The rows below fall into families. The same turns and mirrors carry the whole set onto itself and the rows of a family onto each other. For each named row, which other rows are in its family? Write them in the order they are listed.
These 20 rows form 5 families of 4 rows each.
Q: [ -4.1   3.5  15.2  -2.4   3.7  -8.7  19.4  -5.8   0.6  28.1  -8.8 -20.0
  -5.2   7.1  20.7   6.0   1.3  19.4   7.2 -12.4   3.6  23.7 -20.5  -6.7]
G: [ 10.4  16.7 -31.8 -11.0  -4.3   4.7   1.9   2.3 -30.3 -22.7  14.8  -5.5
  23.0 -10.7 -10.1   0.9  11.1 -16.3  10.1  -5.0  17.7   8.5  -5.0  12.9]
V: [  8.2  36.3   2.2   3.5   3.0  -3.2  14.3   0.4  -8.3 -20.9   4.7  -9.3
  38.9 -10.6   3.0 -11.5  -0.2  18.2  16.4 -10.0  15.0  15.4 -12.4   9.3]
L: [ -8.5  32.7  11.1 -13.5   2.1  -2.1  10.9  -5.6 -14.5 -14.5  10.2 -14.6
  25.5  -5.7  -7.7  -2.0   2.0  38.2  26.9  -4.2   3.2  24.0  -2.8   4.6]
Z: [ 10.6  -0.8  -0.7 -11.5 -19.2  17.8  -7.0   5.7 -13.6   1.5  -8.4 -24.6
   5.0  32.2 -10.7   8.7   3.7  -7.6 -22.2 -11.3  13.9  23.2  10.4   4.6]
P: [  6.2   3.0 -16.3 -23.8 -18.1  17.4  -0.6  -4.9  -6.3 -12.3   1.2 -10.2
  25.2  23.0 -24.2   8.3  -3.2 -18.1 -14.3   7.2  23.1  25.3  -5.7   8.9]
W: [  1.6  -3.9 -24.8   4.8 -22.9  12.7  -5.0 -29.3  18.4   6.7 -19.2  -4.5
  14.4   0.6  -2.6   8.0  -9.0  11.4 -11.1   2.4   2.2  21.0 -10.5   6.7]
C: [-11.0  23.8 -21.1 -25.7   2.7  -2.6   6.0   4.5 -32.9 -15.0  21.0  -9.4
   9.8 -10.0 -21.5   3.0  11.3   3.2  23.7 -11.0   6.9  16.4  -0.5   9.3]
F: [ 11.5  31.1  12.8  14.4  -0.2  -1.2   3.6  12.5 -19.4  -7.5  -2.8 -21.8
  18.3  -0.7  13.3  -7.0   7.8  23.3   5.3 -27.8   8.2  13.4   7.3   6.1]
H: [  9.2   5.5 -17.0  -0.4  -5.6   4.3 -10.0  19.1 -39.1  -6.3   7.8 -19.1
   3.9  -1.9  -3.6  -2.2  18.9 -12.7  -0.5 -20.2   6.1  -1.1   1.5   9.3]
B: [-11.9  14.7 -17.3  10.5  -4.0  -3.2   8.9  -8.9  20.6  11.1 -20.8  -4.3
  23.9  -9.3  -0.2 -10.9 -13.1  16.5  -0.3 -16.3   2.0   9.7 -26.9   8.9]
E: [-17.0   9.4  16.9 -29.3 -10.2  12.2   2.0  -3.2  -0.7  -3.5   1.5 -20.7
  23.5  16.9 -25.2   1.3  -8.3  26.0   9.3  11.7   0.5  26.3 -16.6   2.3]
K: [  1.8   2.0  -5.0   1.0   5.3 -12.4  12.9  -6.3 -18.5  18.3   4.2 -13.9
 -11.4 -12.1  27.9  10.4  14.2  10.1  19.0 -15.8   1.9  15.0 -11.3  -5.1]
J: [-10.9   3.3 -45.5  -3.7 -11.1   1.8   2.3  -9.4   6.5  10.3 -13.3  -2.4
  11.5  -5.1 -13.6   2.2  -3.6 -14.2  -9.1 -16.8   8.1  10.6 -15.5  10.1]
X: [  3.0   7.5  18.5  -8.1 -13.8  18.2   0.9  -6.4   7.8 -12.1  -5.6 -13.7
  39.0  14.5  -8.4  -6.0 -10.9  17.7  -0.5  17.7   8.3  18.5 -24.3   9.9]
M: [  2.7  -1.4  27.9   2.6 -13.5  15.7  -9.2  12.6  -5.5   3.6 -10.6 -28.2
  19.5  18.6   0.0  -9.1  -3.4  22.3  -8.4   0.7  -4.2   6.7 -16.1   3.8]
D: [  4.2  14.0 -39.8  16.2  -9.0  -2.1  -0.4 -24.3  -0.2  -1.7  -9.4  -1.3
  13.7 -24.9   8.9   2.5   3.8  11.1   7.2 -13.7   2.6  14.4  -4.5  10.1]
S: [ -0.2 -17.3   4.0 -13.5  -9.3   2.8   7.8 -12.4  -4.8  27.6  -4.1 -18.3
 -15.6  15.3  13.1  17.3   5.7   3.7  -1.4   0.9   2.2  24.2 -15.9  -7.5]
A: [ -6.5   5.4 -13.4 -35.2 -15.0  13.4  -2.1 -10.3 -20.0 -10.9  11.2 -15.0
   7.8  18.2 -31.5  15.7   3.8  -0.1   2.1   6.0  12.7  33.3   6.5   6.5]
U: [ -1.1  -3.9 -16.2 -12.7   0.3  -6.8  13.5  -4.7 -19.3  27.0   0.3 -16.0
 -20.6   6.7  11.7  18.6  11.2 -11.9   2.3 -17.7  11.5  21.4  -8.3  -4.6]

The rest of the family of A: L, C, E
The rest of the family of V: G, P, X
The rest of the family of J: W, B, D
The rest of the family of M: Z, F, H

